Here is a table of points, one per row:
[ 12  37 -19 -24  16  51 -14   1 -91 -35  16   6   9 -39  -2  64  29 113
  12  32  24  12  16  21  22  31  85 -13  30  41  36  43  32  12  17  -9
  13  11   2  57  17  -5  -1  -3 127  17  44   4]
[ 38  47   2  16  24   0  -8  35 -15  13  54  74  55 100  19 -22  24  40
 -22  23  42  37  -8 -31  14 -17  56  98 -30   2  18  47  54  -4  26   3
 -40 102  90   7  11   2 -37 -19  -4  86  28  34]
[ 71 -28  72  25   6 -57  74 -12   1  16  25  39   0  25  49  23  63  29
  28  10  20  46  72  41   3  14  49 -17  26   6  -4   7  16  30  -6  31
  98  -2  93  40  71  17  67 -39  24  82   8   3]
[  5   6  12   1  -8  46  17 -10   9   7   3 -46 -40  41  19 -43  49   8
  58  65  91 -41  -9  33   9  13  38  41  28   4 -29   3 -17  -7   0  17
 -17 -43  16   8  69 -21  12  70   2 109  29  62]
[-24  63 -20  -1  50  68  -2  67  -5 -17 -12  -9  39  79  32  -6  31 -22
   0  36 -43  22  87  72   8  39  -9  33 -17  12  20  25   8  46  -3  38
 109 -15  70  15  11 -28  16  11  14  30  22   9]
[ -5   6 -21   7  11 -39   3  50   9 -20 -20 -24  29 -31  39 -16  27   1
 -51 -10 -30 -24 -24 -30  46 -36  38 -49  -9  21 -40  34 104 -10  26  34
  38 -29 -36  56  -9  16   1  -1 -14  14 -10  23]
[ 17  -9 -18  49  11  34  -6  26  97  46  24  32   7 -25  10  14  36 127
 -21 127   5  35  16  47  47 -32  -6  29  -1  71  -6  11  -3  39  36  -6
  51  35  21  11  11  14  32  18  41   9  -8  10]
[ 63 -12 -31  54  14  -9  10  54  25  26  64  20 -16  22  33  19  48  43
 -12 -52  14  45  19  19  24  76 -18  72  75  45 -31  53 -22  53 -10  35
   0 -40  -5  14 -30  63 -37  57  14  28 111 -24]
[-19 -40  -9  28  14  58   7 -12  16  40   3  83  12  57 -81  52  57   8
  33 -20  29  31 -17 -43  35  36   0   7  -8 -17 -12 -42  61  50  -2   8
 100  50 -11  33  20  18   6  55  15  41  15  36]
[ 58  31  55 -55  -5  19 -23 -24  34  34  29  32 113 -26  39  71   6   7
  31  22 -16  -3  23 -33 -10 -22 -10  46  62   1   0  77 -13  37 -54  -3
  35 -28  59  42  29  25  -9  60  -4  25 -27  70]
[ 30  18  41 115  20  48  58   7  48  -9  32  36  55  51 -14  46  -3 -10
  35  31  44  14   3  95  27 -17  29 -26  86   4   2  66 127  28 -11 -10
  -1 -26  83   3 -19  -5  24  30  38   9  29  16]
[ 40 116   7 -17   8  27  38   2  27  24  20   8 -24  64 -15 -21  89  39
  94  -1  -3  23  10  29  56 -33 -28  -8  -7  10   8  26  35  32 -21  12
  -8   2 -52 -13  19  63  38 -49  51  -4  12  29]
[ -2  30  33  16  11  20  41  17  33  51  18   2  29  33 127  11 -38  85
  46  -2  10  21   6 -31  97  47 -27  -7   9  -7   6  -1  43  -9  -2  43
  37  21 -14 -45  23 -21  -8  25 127  35 -17  10]
[  5   8  10  46  -9  33 -11   1  22  -9  13  13 -19 123  74  31  14  57
  16  22   7 -48  24 -12 -64   4  11  -4  49  18  65  16  26  -7  72  -8
  70   3  12  -3  56  72 -26  24  13 -14  13  -6]
[ -6  13  -2   2 127  25  40  23  36  -2  33  71 -12  -8   4  12  -4  24
  53  11 -30   9   5 -40   5   4   9  -2  50  19   9  35  -7  13  12 -11
 -25  10  53  12  81  24  39  22   1  52  16 -18]
[  3  17  15   5 126  16  -3  18  21  25  10 102 -13   2 105  24  81  -8
 -11   1 122   7  19  47  14  25  14   6  42  36  18  91   9  61  77  89
  27  44  -5  16   8  23  38  25  32 -25  -3 127]
[ 22  43  97  41   1  89  11   7  41 -10  52  12  -8  -3  18  -1  10 -35
  -6  32  33  57  12 -29   1 123  54   6 -45  52 -27  63   7   1  36 -22
  25   2  11  31  -3  53  33  -3   7  11 -67 -12]
[ 21  13  34  35  36  17  -9 -22  59   4  11  19  28  47 -14  -3  -7  98
  29  -6  28 -14  32  76 127  37  52  18  14  25  86  39 -18  -2  18  42
  31  19  -1 127  22  15 -15  10 -45   8 -10   7]
[ 14  -3 106  10  22  13 -17  18 -30  18  10  42 -34  52  48  55 -12  35
 -17  13 -21 -43 -31  49  17  29  14  -9 -23   5  -1 -50 -31  63  -4  -6
 -45   6  47   0 -62   3  65   1 -20  -4  20  15]
[ 10  -8  95   4  14   9 -45  26  26  12 -52 -19  15  -9 -32 -18  30   8
  11  11 -13  33  58   5  75  53  68  -7  70 -27  13  44 -11  14  36   0
  12  80  57 -85  -2  41  16  27  27  -3  51  25]
[-16  10  12  28  -5 -12  55  36 -13   0   9  25  26 -14  54  20  51  17
 127  47  19   5   3  -3  27  25  28  75  11  37  -3  13   6  21  56  -3
  34  14  33  18 -31   0 -29  -1 -33 -32  16  30]
[ -7  -6 -18  27 -22  29  -2   1  39  51 127 -21 -16  -9   0  40   2  10
  32  -4 -21  -8  33   4   9  24  23 -20 -22  14  23  72  10  21  20 122
   5  50  41  -8  32  -8  51   1 -14  -5  81  18]
[-20  12  74  23  -3  17   2  55  34  43  66   9 -18  -1  45 -35  18 -20
  19  20   8  16  34  21  47 -16 -20  14  55  -9  57  15  14  20  12 -60
   5  94   6 127   2  30  46  42  68  24  38  15]
[  7  24  -8 -16   9   1   9  25 -34   5 105  13  51  29   7  -7   2   1
  -5 114  38  71   8 -10  33  75   1 -11 127   9  47 -63  22   8  -4  80
  10   3  -4  10  -3  48  40  -3 -38   0  23  20]
[ 25  -3 -18 -10  12  29  95   3  33 -19   3  -2  28  17  13 -14 -13  36
  20   5  11  -1 107  18 -42  12  10 -30 -26  46  43 -18  19  28 -10   7
 -18  63  -2   2 -26  54 -34  53  16  50   8  77]
[ 69   0  23  36 127 -10   6   2 -12  29  29 -46 101  55  45  46  56  26
  62  46  34  18  23   5  -3  24  12  23 -20  -3  28  48  36 -10  85   5
  17  42 -57  18 -14  16 122  78  -1  51  38   5]
[  5 -11  12 -17  12 -27 103 -25 -12  24  31   2   7  65 -36  51  48 -34
 -32  41 -35  28 -23  45  51  20 -29  26  19  25  12  39 -13 -13 101 -13
   3   6  50  20  33   3 -26  22  57   2  -8  49]
[ 11  27 127 -25  28  18  41  47  80 -24  36  26  51  10 -16  16  16  29
  10  47  12   1 -12  13 -17  36   8  45   8  74  30 -17  38  -1  30  91
  38  14 -21  44  34   0  -7   6  45  15 127  26]
[ 54  -1  21 -66 -24 -24 -18  62  16  -7   2  60 -36  47   3  43 -24  24
  78  19  33  78   7  61  12   4   4   9 -20  32  19  42  61  -6  42  43
  11  -2  61  17  40  28  69 103  11  41  -5   8]
[  4  16  59 102   6  -8  14  73   8  22  29  43  18  25 -15  56  40  30
  -5  16   8  78  79  -5 -19  -5  49  30  -6 -43  30  10 -27  -3 -16  16
 -45 -52 -44  17  56 -35   7  38  16 -22 -21  45]
[ 21 -12   2 -58   7   3  48   4  45  28  -2  43  18   0  19  15  68  -3
  -1  26  46 -40  40  41  -9  52   3  42  24 -22  22  24  89  31   2   4
 -28  63 -17   6  51 -34  -9  12  -7 -35 -17 -81]
[  1  39 -16  -1 -43  34  83  28  20  12 -35  67  89  38  22  17   1  67
 -19 -33  37  -6  31 -34  29  40   3  37  52  48  -5  62  -9  27  45 -12
  -8  11  34  24  60   3 127  33 -14  -2  62  45]
[ 40  56  23  76  38   5  47  40 -34  30  16   6  63 -16  14  22  53  23
   0   0  39   1 -21  70  18  32   0 -18 -21  35  -1 -24  18  -7 -55  17
  35  87  89  13  96  44 -10  82  -1 -38  15  12]
[ 40  25   0  16  17  29  13  88  78 127 -17  -7   2  39  13  60  36 -34
  27  39  -8 -11   4 -10  39  46  92  10  50 120  95  -5  29   4  -2  31
  -6  22  28  68  18  17  21   3  33  41  13  27]
[  0  32 -29  -5  29  10  48  37  35  68  17  26  33   8 -21 -21 -35  59
  14  26   4 -20 -18  72 -24  26 118  35  18 -56 -17  17 -14   5  33  55
  58  14  10  60 -29  53  35  17  88  -4 -12   5]
[  6   1 -25  42   6  -6 -34   0  74 -40 -36 -26  19  18  28  70  -7  -3
  28 -17  14  89 -26  65 -41  45  -7  20  57   7 -23   0 -28 -10 -13  18
 -10 103  -4  41  16 -13  32 -45  16  23  11  22]
[  3  16   6  29  23  27   8 -33  22  14  20  15   6 -40  47  44  10  12
  -2  -2 -37  40  35  84  33  61  35 119  -9  -6  47 -42 121  21  18  -8
   3 -21  38   7  59  53  50  21   8  29  26  65]
[ 48  92  -5  33   2 -22   3  10   8  34  21  79 -11 -10  16  31 -60 -43
   9  42  17 -12  45  63  22  22  25  -5  13  13  15  22   1  11  46 -53
  95  21 -59 -28  46 -16 -11  19 -11  64  66  24]
[-13   5  81  36  14  64  33  14 -52  81  -5  -9  23 -15  -3 -10 -16  40
   8 -50   4  71   0  78 -20 -37   5  40  77  59  20  39  35  30  48  43
  32  44 -33  -5  23  18   6  -6 -35  48 -34 -12]
[  3  18  24  21  16  39  33 -26  18  85 -74  15  -5  19  55  14 -12  -9
  13 107  11  95  24 -17  25  14  22 -20 -13  -1  10  45  28  24  17  73
 -19  13  29  92  26  49 -13  14 -12 -11 127  -5]
[ 34   5  -9  24 -19  50 -14  12  35   2  32  61 108  -2  56 -12  64 -36
  68  -9  13  24   9  38  33 -16  34 -24  -1  17  17 -60 -26  46 127  32
 -40 -13  38  16  45  26 -11  31  49  40  14 -17]
[ -3 -21   3 -42  42  45  12  10  54  37  34  -6  23   3  41 -15   8  -2
  -9 -19  69  83 -14  30  24 -45  70  16 -19  44  70   0 -20 -28 -19 -54
  76 -26  23 -27 -18  -7  27  -4   7 -40  64   1]
[ 83   7   1  39  18  49  61   6  -7 -42   0   5 -39  12   4  50 -19 -45
   2  21  38 -13  43 -42  64 -67  29  91  23  22   9 -25   7  30  13  63
  38  60   4  16  17  10  36  30  39  -8  -8  -7]
[ 16  91  15  23  38 -24   5  -3  38  50   6 -40  -9  -8 -36  12  16  51
  28 -24  94   5  52 -38  -8  12 -48  18  20   7   4 -47  44  12  99  15
  20 -16 106  40 -20 -16   0  -5  24  -3   7  16]
[-10  -9  12  82   4 -47 -23 -25  -5  14  -5  61  39 -11 -24 -34   2 -29
  17  33  40 -12  -4 -11 -12  44 -43  35 -25  63 107  64 -18  31 -42  60
  -4 -29  23 -12  -6  39  50   5  74  27  15 -12]
There is one direction along which these points spread out most. How far along it is each point below, from 0 to 99? The average is 50, and the first point in the table lies past the average. One standard deviation of the points above along it is 16.
[-20  12  74  23  -3  17   2  55  34  43  66   9 -18  -1  45 -35  18 -20
  19  20   8  16  34  21  47 -16 -20  14  55  -9  57  15  14  20  12 -60
   5  94   6 127   2  30  46  42  68  24  38  15] -> 69
[-10  -9  12  82   4 -47 -23 -25  -5  14  -5  61  39 -11 -24 -34   2 -29
  17  33  40 -12  -4 -11 -12  44 -43  35 -25  63 107  64 -18  31 -42  60
  -4 -29  23 -12  -6  39  50   5  74  27  15 -12] -> 61
[ 58  31  55 -55  -5  19 -23 -24  34  34  29  32 113 -26  39  71   6   7
  31  22 -16  -3  23 -33 -10 -22 -10  46  62   1   0  77 -13  37 -54  -3
  35 -28  59  42  29  25  -9  60  -4  25 -27  70] -> 31
[ 25  -3 -18 -10  12  29  95   3  33 -19   3  -2  28  17  13 -14 -13  36
  20   5  11  -1 107  18 -42  12  10 -30 -26  46  43 -18  19  28 -10   7
 -18  63  -2   2 -26  54 -34  53  16  50   8  77] -> 42
[  5 -11  12 -17  12 -27 103 -25 -12  24  31   2   7  65 -36  51  48 -34
 -32  41 -35  28 -23  45  51  20 -29  26  19  25  12  39 -13 -13 101 -13
   3   6  50  20  33   3 -26  22  57   2  -8  49] -> 33
[ 11  27 127 -25  28  18  41  47  80 -24  36  26  51  10 -16  16  16  29
  10  47  12   1 -12  13 -17  36   8  45   8  74  30 -17  38  -1  30  91
  38  14 -21  44  34   0  -7   6  45  15 127  26] -> 75
[ 54  -1  21 -66 -24 -24 -18  62  16  -7   2  60 -36  47   3  43 -24  24
  78  19  33  78   7  61  12   4   4   9 -20  32  19  42  61  -6  42  43
  11  -2  61  17  40  28  69 103  11  41  -5   8] -> 31
[ 83   7   1  39  18  49  61   6  -7 -42   0   5 -39  12   4  50 -19 -45
   2  21  38 -13  43 -42  64 -67  29  91  23  22   9 -25   7  30  13  63
  38  60   4  16  17  10  36  30  39  -8  -8  -7] -> 41
[ 63 -12 -31  54  14  -9  10  54  25  26  64  20 -16  22  33  19  48  43
 -12 -52  14  45  19  19  24  76 -18  72  75  45 -31  53 -22  53 -10  35
   0 -40  -5  14 -30  63 -37  57  14  28 111 -24] -> 64
[ 40  56  23  76  38   5  47  40 -34  30  16   6  63 -16  14  22  53  23
   0   0  39   1 -21  70  18  32   0 -18 -21  35  -1 -24  18  -7 -55  17
  35  87  89  13  96  44 -10  82  -1 -38  15  12] -> 33
[  3  16   6  29  23  27   8 -33  22  14  20  15   6 -40  47  44  10  12
  -2  -2 -37  40  35  84  33  61  35 119  -9  -6  47 -42 121  21  18  -8
   3 -21  38   7  59  53  50  21   8  29  26  65] -> 39
[ 48  92  -5  33   2 -22   3  10   8  34  21  79 -11 -10  16  31 -60 -43
   9  42  17 -12  45  63  22  22  25  -5  13  13  15  22   1  11  46 -53
  95  21 -59 -28  46 -16 -11  19 -11  64  66  24] -> 44
[ 16  91  15  23  38 -24   5  -3  38  50   6 -40  -9  -8 -36  12  16  51
  28 -24  94   5  52 -38  -8  12 -48  18  20   7   4 -47  44  12  99  15
  20 -16 106  40 -20 -16   0  -5  24  -3   7  16] -> 37
[-19 -40  -9  28  14  58   7 -12  16  40   3  83  12  57 -81  52  57   8
  33 -20  29  31 -17 -43  35  36   0   7  -8 -17 -12 -42  61  50  -2   8
 100  50 -11  33  20  18   6  55  15  41  15  36] -> 37
[ 14  -3 106  10  22  13 -17  18 -30  18  10  42 -34  52  48  55 -12  35
 -17  13 -21 -43 -31  49  17  29  14  -9 -23   5  -1 -50 -31  63  -4  -6
 -45   6  47   0 -62   3  65   1 -20  -4  20  15] -> 54
